In the rows, 128 means zero.
One turn moves every row onto another: examples first, then more rows asked
sorir: [159 140 144 134  83 112 132 108 133 127 121 154 144 130  99 131 116 127]
Kupiz: [126 153 159  84 112 133 125 137 112 114  83  96 174 152 128 123 138 120]
pof: [137 123 134 132  87 121 112 108 114 129 108 137 144 131  89 121 116 108]
kiz: [119 131 158 103 129 120 117 154 114 139 109 110 167 178 143 144 135 102]
suvam: [151 113 141 134  86 110 126 105 116 129 129 153 154 141 116 132 105 107]
Bot: [142 156 168 106 126 110 136 155 136 138 114 124 164 172 144 153 137 129]
Zono: [133 135 154 114 115 131  90 151 109 113  80  97 172 155 128 135 138 112]
Zut: [137 109 135 132  89 121 115 107 109 128 121 144 148 137 107 124 113  96]
zome: [148 130 139 136  85 112 120 107 121 130 108 140 147 130  86 125 109 123]
Nena: [139 117 136 135  86 116 114 106 113 130 110 138 148 134  92 122 108 110]
bonip: [146 158 160 116 111 126  99 151 123 113  75 100 170 148 117 138 141 133]
zisi: [132 145 164 119 113 129 106 141 107 126 129  93 157 173 163 123 128 116]
Kop: [115 141 156 104 128 122 110 155 116 140  93 100 161 172 124 137 138 111]
kiput: [126 151 161 120 112 132  98 142 107 127 116  83 153 167 146 118 130 121]
taga: [154 130 164 114 114 121 116 148 117 110 113 124 181 164 168 152 134 109]
sol: [147 111 140 132  87 116 127 107 115 126 134 155 150 140 120 132 112 100]
nokot: [123 139 158  83 114 134 126 136 105 114  93 101 178 157 143 125 136 106]
videm: [145 152 167  85 111 125 147 136 120 112 110 119 180 158 159 138 134 121]
paru: [147 111 141 128  92 116 122 103 105 132 128 151 151 137 118 128 103 100]
dokiv: [133 138 163  84 114 130 137 136 109 112 107 112 181 161 159 132 134 107]
zeru: [155 141 144 130  87 113 122 106 121 134 111 144 144 125  91 125 109 128]
tas: [148 169 171 121 109 123 119 143 125 126 130 100 153 167 158 130 129 140]
zun: [138 121 156 113 116 129  99 148 104 112  98 109 179 163 154 143 135  99]
midis: [137 168 165 107 124 112 129 157 138 139 100 113 159 166 125 147 139 136]
sus: [158 127 145 133  85 111 136 107 127 126 133 159 149 136 116 137 114 115]
Vek: [147 166 169  85 109 124 146 138 126 113  98 115 176 152 143 135 138 134]
kuruf: [132 139 163 104 128 113 131 154 124 138 119 122 168 179 154 151 134 112]
pese: [143 154 169 120 111 124 116 142 116 126 136 101 157 172 168 130 128 125]
paz: [144 128 139 129  90 118 113 106 112 134 106 137 144 127  89 120 108 115]
Gegon: [163 138 148 130  87 109 132 105 124 132 124 155 147 129 106 132 107 127]
Pem: [139 114 138 128  90 119 112 104 103 133 114 140 148 133 102 121 105 103]
kize: [158 125 145 135  84 107 132 106 124 128 127 156 152 137 110 135 106 121]
vatav: [167 152 169 115 111 116 124 150 131 111 109 128 177 157 158 156 136 132]
nuz: [144 174 169 122 108 125 112 144 125 127 116  91 150 162 142 124 131 145]
Kal: [141 108 137 134  87 114 117 105 110 129 121 144 152 139 107 126 106 103]
Sevut: [124 158 160 107 125 118 116 157 128 140  89 102 158 165 115 139 140 128]
tazon: [133 165 164 121 109 130 101 143 116 129 111  82 150 163 136 119 131 135]
puro: [163 166 168 116 109 119 116 152 135 112  90 115 171 149 132 149 139 143]
teke: [157 134 143 136  83 108 129 107 127 129 117 149 149 132  97 130 108 127]
Bov: [138 167 164  86 109 129 134 139 123 114  85 102 172 149 128 129 138 133]
bune: [148 138 139 133  84 117 120 110 126 128 109 141 141 128  85 125 118 124]
Buse: [159 124 146 128  88 111 131 103 117 133 133 158 151 135 120 133 104 113]

pof -> Zut
Bot -> midis
Kupiz -> nokot
Where do these go?
kize -> teke
tazon -> kiput
paru -> Buse
puro -> bonip

One turn moves every row onto another: examples first, then more rows asked
malil: [137 127 123 134 152 100 130 103 115 139 123 149 152]
Zil: [158 141 146 144 154 112 144 121 114 143 136 125 132]
mez: [143 104 117 116 122 134 169 144 134 141 133 133 144]
Bop: [112 122 140 146 125 127  95 130 130 152 134 118 117]
sito: [144 101 119 143 110 148 160 144 115 124 144 144 134]
kov: [110 134 138 116 104 126 105 120 130 132 134 103 130]
vovib: [134 133 130 145 153 107 127 111 113 118 127 163 141]
Gud: [157 144 146 142 154 113 144 121 119 126 132 135 116]
fidu: [135 122 133 110 102 117 164 136 149 126 114 131 147]
reved: [149  95 114 117 112 132 164 126 129 141 132 128 136]
Dup: [132 130 146 142 103 134 158 150 135 106 127 148 146]
gupos: [129 133 135 136 149  98 129 104 124 126 121 157 149]
kazib: [140 127 119 142 155 108 127 110 106 131 128 156 143]
tolol: [137 122 108 135 135 117 117 125 111 124 125 172 147]
puv: [108 138 145 132 105 135 102 127 124 117 138 114 125]
Bobes: [132 134 140 136  99 140 109 126 115 123 137 103 113]
Fis: [115 131 133 137 126 124  95 136 133 144 126 119 109]
riv: [148 136 159 140 152 109 145 108 133 126 131 136 120]
kul: [115 132 135 144 125 126  94 139 127 150 130 118 117]
Kubuk: [121 123 123 119 111 135 106 119 115 139 141 100 122]
Zad: [128 123 141 142 102 137 158 151 134 105 131 152 141]
dito: [142 103 123 135 123 146 165 150 126 122 141 147 134]
bik: [129 116 136 117 115 126 169 145 150 130 126 137 153]
neda: [118 127 132 137 111 145 102 126 109 123 147 111 116]
lir: [149 134 157 141 151 109 147 108 127 144 134 127 135]
Zuv: [124 115 123 127 129 107 121 108 130 135 121 165 161]
Fovuf: [125 134 147 130  97 136 111 119 127 120 132 104 115]
Kufav: [126 129 144 127  97 133 112 115 126 134 134  96 122]
firi: [143  99 112 115 108 130 165 130 131 144 130 128 141]
zir: [127 121 122 132 130 112 118 115 128 116 120 176 147]
godi: [128 115 142 135 117 139 165 151 142 113 134 153 143]
fofi: [147 102 128 149 112 150 159 141 114 121 144 145 136]
rato: [135 117 110 131 133 113 120 118 113 143 126 161 162]
bupi: [128 121 134 114 100 120 164 138 150 125 118 136 149]
dirid: [113 122 136 140 126 126  96 127 136 148 130 120 108]
Nik: [133 128 137 133  99 138 111 122 114 136 138  96 121]

neda -> puv
malil -> kazib
lir -> Zil
Where do these go?
mez -> dito
zir -> Zuv
Fovuf -> Kufav
Zad -> bupi
kul -> Fis
Dup -> fidu

